The rows of R fall into 4 groups, and each row is roughly a mix of its group's hidden directions.
R (92 x 10):
[[ 17 -13  -2  14 -17  13 -19  -3   7  -6]
 [ 31   5  -2  16   7   7  -1   3  14   1]
 [-11 -15  -2  -3  14  28  12   0  -3  -3]
 [-25   4   9  -7   1 -10  12  18  -2 -13]
 [ -5  -1   5  15  15   5   8  27  -4  14]
 [-22   8  17 -10   7 -10  12  17   0   0]
 [-16  -3 -20  -5  -4   5  17 -23   2   2]
 [ -9   1  11  19  21   6   6  20  -2   8]
 [ 17  -8  -5   5   1 -32  10   5   2   5]
 [  9 -21 -22  -2  -8   7 -11 -13   7 -10]
 [-21   1   4  -5   7  -8   9  18  -7 -23]
 [  5  10  17   0  17  16   2 -19 -11 -11]
 [-15   3   7  -6  -6  33  -1  -2   3 -10]
 [  6  -7  19  12 -17  11  10 -10  11 -15]
 [-13   1   7  -2   0  34   5   5   1 -10]
 [ 10  -5  16  12  19  -7 -17   2   4  17]
 [-17   2 -12 -14  -2  23  -2  -5 -14 -11]
 [-14 -11  -4  11 -23  -8   2   5   6 -21]
 [ 15 -11  -2  14   2  11 -24 -13   1   9]
 [  1  16   5  13 -12   2  25 -10  12  -9]
 [  4  -6  -7 -18 -18  -3 -11 -21   2 -16]
 [ 15 -11   6  19  -9   0 -19  -7  12  13]
 [ -2  -3  12  26  22   2 -12   5   0   9]
 [  7   6  14  16  -5  -9  10  22  -6 -17]
 [-16   8   4  -3   6  33  -7   0  -6  -3]
 [ -5   0  -2  -1  10  30  16  15   2   1]
 [ -9  17   6   4   5  -2   7 -32   4   0]
 [ -9   6 -11 -18  15   2 -15   4 -15  17]
 [-15 -11   7   1   8   7   0  31  -6  -6]
 [-11 -13  -8  -4   2  18   6  -6   7 -27]
 [  2   6 -15 -11   9  17   8   3  13  23]
 [ -1 -15  20  -1   5  23  -4 -11  -9 -13]
 [  1 -13  -4 -15  11  -1 -26   7 -12  11]
 [-10   0  25   2  16  -9  -8  20   3   3]
 [  9  15  -4  -2  -4   5  12 -28  12 -10]
 [-13  18  10   5   9  -4  20   9  -6  17]
 [ 10  29  12  -5  -4  -7  18  -1   1   6]
 [  3  -9   1 -17   8   3 -28   1 -12  13]
 [ -6  -4  10  12 -20  12  19  -5  12 -12]
 [ 17 -12  -3  14  -9  14 -22 -11   3   2]
 [  7   7  18  -4  27  -8   0  12  -1  12]
 [ -2  -6  17   9  11  -3 -16  27  -7   2]
 [  7 -24   8  14 -13  -5   3   7  12 -15]
 [ 12  13  -6   1  -3 -29 -12  -3   1  14]
 [  7   6  17  -8  15  16 -12 -17 -13  -2]
 [  0  -8   9  19  15 -23  -8  -3   5  11]
 [ 11  -2  -9   3  10 -31  -6  -4  -6  14]
 [ 23 -10  -4  11  -7  16 -21  -7   3   0]
 [  9 -13  -4  -3  -9 -30  -2 -16   7   2]
 [-16  -2  12  -6  -2  30   5 -11  -9  -5]
 [-16  -8   6   6  10  -1  -1  28 -11  12]
 [-13  -5  -6  -5 -16  21  -6   4  -6 -22]
 [ 30   5   8  -1  12   4  -6   2   4  17]
 [  9   3  -9 -12 -15  29  -3   1  -4 -11]
 [  5 -15   0   2  -2 -31  -7 -16  -6  -4]
 [ -5  10 -18   5 -15 -17  14  10  14   8]
 [  1 -24   3   2  -3 -23   0 -16  -4 -12]
 [  5   8   7  22  18   2   7  15   1  18]
 [ 13  -9  -4   5   5 -34   1  -2  -4   5]
 [-17  -8  -7   4 -24  -1   4   4   2 -23]
 [ -1 -17  20   5   3  20   1  -8  -5 -18]
 [ 10  -8   1  17   5  -5 -17 -17   6  20]
 [  1  -2   6  -3 -22 -19 -13 -19   7  -9]
 [  0   2 -13 -14  15 -10 -20   9 -12  15]
 [ -3  -5  16  11 -13  18  16 -10   7 -15]
 [ -8 -15   0  12  12   4  -3  28  -6   9]
 [  9  -8   0   1  -9 -33  -7 -13   1  -2]
 [ 32  -1  -4  10  -6  -4  -2  -9  10  13]
 [  1 -21 -27  -8 -12   4  -4 -11   2  -3]
 [-12  11   1  -3   6  34  -1   7  -2   1]
 [ -3   3  22   5   8 -16  -2   5  12  23]
 [ -2   3   0 -13 -21  24   1  10   0 -14]
 [-14   8  -8 -19  11  11 -10   0 -16  16]
 [ 14 -11   4   9  -3 -20  21  14   3  -9]
 [ 14  14  11 -15  21   7   3   7  -4  15]
 [  6  17  17  17  16   2   9  14   3   8]
 [  2  20 -10  11  19 -14  18   0  -3  -7]
 [ -8   8  -8  -4  17  28   2   7  -3  14]
 [ -6   5  -6   9 -25  -6  20   4  17   1]
 [  7  -3   3  12  29 -17  -6  -7  -4  11]
 [ 18  -1   1   3  -5  -6 -22 -23   7  -6]
 [ 16  16  -3   4  -6  -9  13  21  12  10]
 [  0  12  -3 -15 -13  -3   8 -28   4 -11]
 [ 16  13  -2 -12 -13  -2   3 -23   9 -12]
 [ -5   4  -7  -8   7  31  11   7   9  11]
 [  2  -4 -19 -16 -16   2   6 -23   5  -9]
 [  0   8   6  18  14  -4   8  15  -4  25]
 [  8   2  16  -6  20  14 -12 -14 -14  -6]
 [-16  -9  -9   6 -19  -2   3   4  -1 -26]
 [ -5  -4  -7 -19   9   2 -23   5 -12  17]
 [ -4  -9   3   7   3 -11 -14  20 -13  23]
 [ -6   2  12  -3  20  21   1 -11 -17 -11]]
In each list below, two rows fit none of the groups, and each other row fits one group, some only roughly. Which are they? Name them in the order they come.
  k_194: [ -8 -11  11  13   2 -32   4   0  -4   2]
  k_933: [-16   1  15   9  10  -6 -10  20 -11  15]
  k_32: [ 16  -4  22  -4   9   9 -18 -15  -6  -6]
  k_72: [12  9  5  6  4 -6  2 27 -5 21]
  k_445: [ 7 13 12  4  7 31 -2  6 12  3]
  k_629: [ 11 -10  -3  -5  19 -14 -23   8  -9   4]
  k_382: [ -3   9  18  -9   0  26  -3 -18  -7   1]
  k_263: [ -3  13 -24   7   7 -18  15  12   1   3]
  k_905: [  6  -4  20 -11  -2  20 -18 -15  -6   3]
  k_93: [ -5 -13   0  17 -16  -3  20   8  13 -15]
  k_144: [-6 22 18 15 14 -3 10  6 -3 11]

k_194; k_445
  k_842: [-21  -6   4   8 -19 -16   8   9  10 -10]
  k_643: [-17  10   5 -11 -11  26  12   0   6  -6]
  k_113: [-3 27 12  7 11  2 20 -7  0  6]
  k_192: [ 13   8   0   9  -1 -33  -6   6  -6   4]
  k_242: [  6  -2  -6  -1  27 -15 -14   7 -16  -3]
  k_477: [ -5  11  12 -13  19  -8  13  21  -5  -5]
  k_766: [  1  14  16  -8  11   8  14  13  -5 -21]
  k_825: [ 19  10  -7 -13 -11   3  21  14   5  -8]
  k_38: [ -7   4   0   6  16 -21   6 -10   4  24]
  k_77: [ -2  -1 -10  -5 -28  -5  -1   8  13  18]
  k_115: [  2   7  16  18  13 -11 -14   3  -5  19]
  k_478: [-25  -6  15  13  16   0  -4  12  -6   5]

k_643; k_766
  k_538: [-18  11   1  -8 -10  28  10  -1   6  -3]
  k_897: [ -9  -9  -1  20   7 -28  -2  -8   3   5]
  k_849: [-14 -12  -8 -11  11  15 -12 -21  -6   5]
  k_682: [ -9  13  14  14 -13  -9  23  -3   9  -3]
  k_104: [-29  -2  10   4   9 -18   5  11  -3  -4]
  k_820: [ 11   2  24   2   5  17  -3 -19  -3 -12]
  k_573: [-15   8   7  -4  21 -20  13  10  -7  -1]
  k_258: [-1 18 -9  1 19 14  1 14 -7 18]
  k_467: [ -1   8  19  20  11 -12 -17 -10  -1   9]
  k_112: [-24  -2   0  11  17   6  13  15  -7  10]
  k_398: [28  9 -1 -8 17 12 -4 -4 -4 12]
  k_364: [ 23  -5  -2  15  16 -22   2   4   1  -6]
  k_966: [  6  -9  12  18  19 -18 -14   2   3   6]
  k_744: [  0  -8  14  -1 -25 -14  -3  -6   8 -20]
  k_565: [ 13   9 -14 -16  -8  19   7   4  -9 -17]

k_538; k_682
  k_886: [  5  -3 -14  -2  18  12  17  14   6  18]
  k_189: [-11 -15   6  15 -19  -9  -7   5  10 -18]
  k_342: [ 23  -8   6   9  -6  17 -21   3   6   2]
  k_414: [ 19  14  -9 -13 -13   0  16 -12  11  -7]
  k_975: [-18  10 -12  -8  -1 -16  13  20  -3  -5]
  k_51: [-20  14   2 -20  -7  19   8   4  -6   4]
  k_529: [-10  -6   0  -5   0  33  12   2  12  -2]
  k_510: [-17  -8   0 -14 -11   1 -13 -19  -4 -18]
  k_593: [  4 -17  -5  23 -16  -7 -13  -4   7 -13]
  k_463: [  8  -3  18  10  17 -21  -4   1   8  15]
  k_836: [  1   5   5 -15 -14  26   3  -7  -8 -16]
  k_340: [ 11  -7  -9   8 -16  12 -13 -21   6  13]

k_975; k_836
  k_222: [  1   9 -13 -15  -3   6 -10  -9  15  25]
  k_74: [  8  10  18  -7  13 -18  14  15   4   9]
  k_68: [  8  -7 -12 -16 -13  12   8  -8   7 -23]
  k_786: [  7  -8  14  -6 -19 -21 -12  -4   6 -13]
  k_815: [ -1  26   2   1 -15   3  17 -13  11   6]
  k_655: [-13   5  12  -5  30  -9   2   9  -8   5]
  k_780: [  9   1   1 -16   1  31   6  -9   7  -8]
  k_915: [-18   6  -2 -16 -13  25  -2 -10  -4   4]
  k_750: [  2   7  -3 -19  -3  25   3  10 -11 -16]
  k_584: [  5 -16 -10  18 -12   9 -21 -11   3  -5]
  k_903: [ -1   5   2  19   5   1  28  -3   5 -18]

k_786; k_780
  k_225: [-32  -8   5   7  14   2  -2   3  -9   7]
  k_217: [ -3 -13 -20   1   6 -20  -6  21  -2   4]
  k_578: [-14  -1  -3 -20  -1  17 -15  -1 -11  18]
  k_251: [-23  -5  -1 -14  14 -10  19   9  -3  -6]
  k_724: [-24  -6  -9   7 -22  -6   4 -16   6   4]
  k_801: [  2   1 -18  -6  -9 -21 -10  15   7  18]
  k_137: [ 19   2   1   8 -10 -28  10  10   7  -1]
  k_234: [ 23   5 -12 -15 -18   2   8  -7   9 -10]
  k_917: [ 23  16  -3   6  -3  -1   3 -23  13  -3]
  k_82: [  3   5  -4 -13  15  19  24  10  -6   4]

k_251; k_82
  k_549: [  4 -14   7  13 -25   1  10   3  19  -8]
  k_840: [ 13  11   1  19   1 -17  18  -1  12 -12]
  k_424: [-25  -1   1  -2 -21  -6  11   9   5 -15]
  k_386: [ 17   2  -4 -11  15  -5   1  -4  -4  29]
  k_954: [ 16  17   8  15   6  -9  16 -12   7 -13]
  k_299: [-13   9   2   7 -21  10  23  -5  11  -3]
  k_755: [ -9  -9  -4  19   0 -29   4 -10   5   3]
  k_563: [-21  -6 -12  -5 -23  -3  -7   0   1 -18]
  k_165: [ -6  -1   1 -11  -7   3  -6 -26   6 -24]
  k_690: [ 4 16 -9 -5  4 17 11 16 12 18]
  k_890: [ 13   6   1   9  -2 -35  -3   2  -4   5]
  k_988: [ -8   6  -5 -16 -11  24  -4 -12  16   7]
  k_953: [-11  -1  -4 -10  -7  32   7  -6  11  -4]
  k_879: [ 10   5  -2 -23 -21  -1  -1 -10   2 -19]

k_386; k_563
  k_133: [-10  18  19  11   9 -14  -4  -7  -6  16]
  k_127: [ 2  2  4  9  6 -2 11 25 -7 24]
  k_212: [  1   0 -14  -8 -26  22  -3  -8   0  -2]
  k_498: [  9  24  -7 -16 -11  -2  -3 -21   2   4]
  k_898: [ 10 -15 -12  22  -1  -9 -15 -17   0  -1]
  k_502: [-30   9  10  -9  12  -3   6  12  -6   1]
  k_607: [  5   3  -8  -5 -23   1  11  25   9   8]
  k_235: [ -5 -26 -16 -11 -12   1 -16  -1  -4  -9]
  k_900: [ 25 -11 -12   2  -4   9 -11  -5  13 -16]
  k_317: [-11 -18   7  13  13  12  -8  19   1 -11]

k_498; k_607
  k_31: [ 14  -7 -13   9 -23   9  -9 -17   7   4]
  k_874: [ 17  -6 -21 -13 -15   8  14   2   7  -8]
  k_260: [ 23  -3 -12   4  13  15 -15 -12  -7  -4]
  k_741: [  4  -5  13  12  23   8   7  -6  -9 -21]
  k_528: [  3  -4  -9  -6  -7  29 -12   0 -10 -17]
  k_400: [-25   8 -11 -17   5   9   9  -9 -13   1]
  k_226: [-15   7  17  13  15   0  10  18  -7  11]
  k_196: [-11  10  -4  -6  -1  28  -6 -20  -6  -1]
  k_181: [  0  -1 -12  -8 -20  13   7   6  -4 -25]
  k_184: [  0 -12  14   6 -23 -17 -10 -14   7  -7]
  k_665: [  6 -11  13  11  11   7 -11  28  -1  -7]

k_196; k_184
  k_60: [  6  -4 -15  -4  -5 -22 -11  18   6  16]
  k_475: [ 13   4  19  -1   4 -14   5   6  12  24]
  k_33: [  4   1  -2  11  21  10  13  24 -12   1]
  k_692: [  7   3 -13  19   9  -2   3 -18   6  22]
  k_496: [  5  -7  -6  -6  26  -8 -19   5 -16   3]
  k_830: [  0   3 -16  -1 -10 -23  -3  17  12  14]
  k_201: [  1   1 -18  17 -20   7   8   7  20   2]
  k_615: [  8 -13  -5   5  11 -30  -4 -10 -10   4]
  k_782: [ -6   1 -22   9   6 -20  13  18   3  -2]
  k_403: [-13  -5  12  17  15  -7 -14  10  -9  16]
  k_939: [  4  -6  -1   9 -24  17  11 -13  15  -4]

k_201; k_939
  k_80: [  8 -16   5  14  10 -19   9  14 -13 -11]
  k_639: [ -2 -13 -15  11 -20   1   3  -3   1 -24]
  k_816: [ 14  -2  -7  -9 -22 -13  12 -16   1 -13]
  k_526: [-5 18 -7  0 19 17 -7 11 -9 16]
  k_392: [ 27   2  12  16  -7  11  -3 -12   9   6]
  k_878: [-20   2  -5  -1  18 -22  15  -2  -8  -3]
  k_341: [-25  -7   5   3 -19  -6  -4   9   6 -17]
  k_347: [ 13  -4   2  11   4 -32   6   9  -8  -1]
  k_193: [ 26  -6   9   7  -9  16 -16   7   7  -2]
  k_949: [  8  -3   2  13  13 -32   8   1   4   3]

k_816; k_392
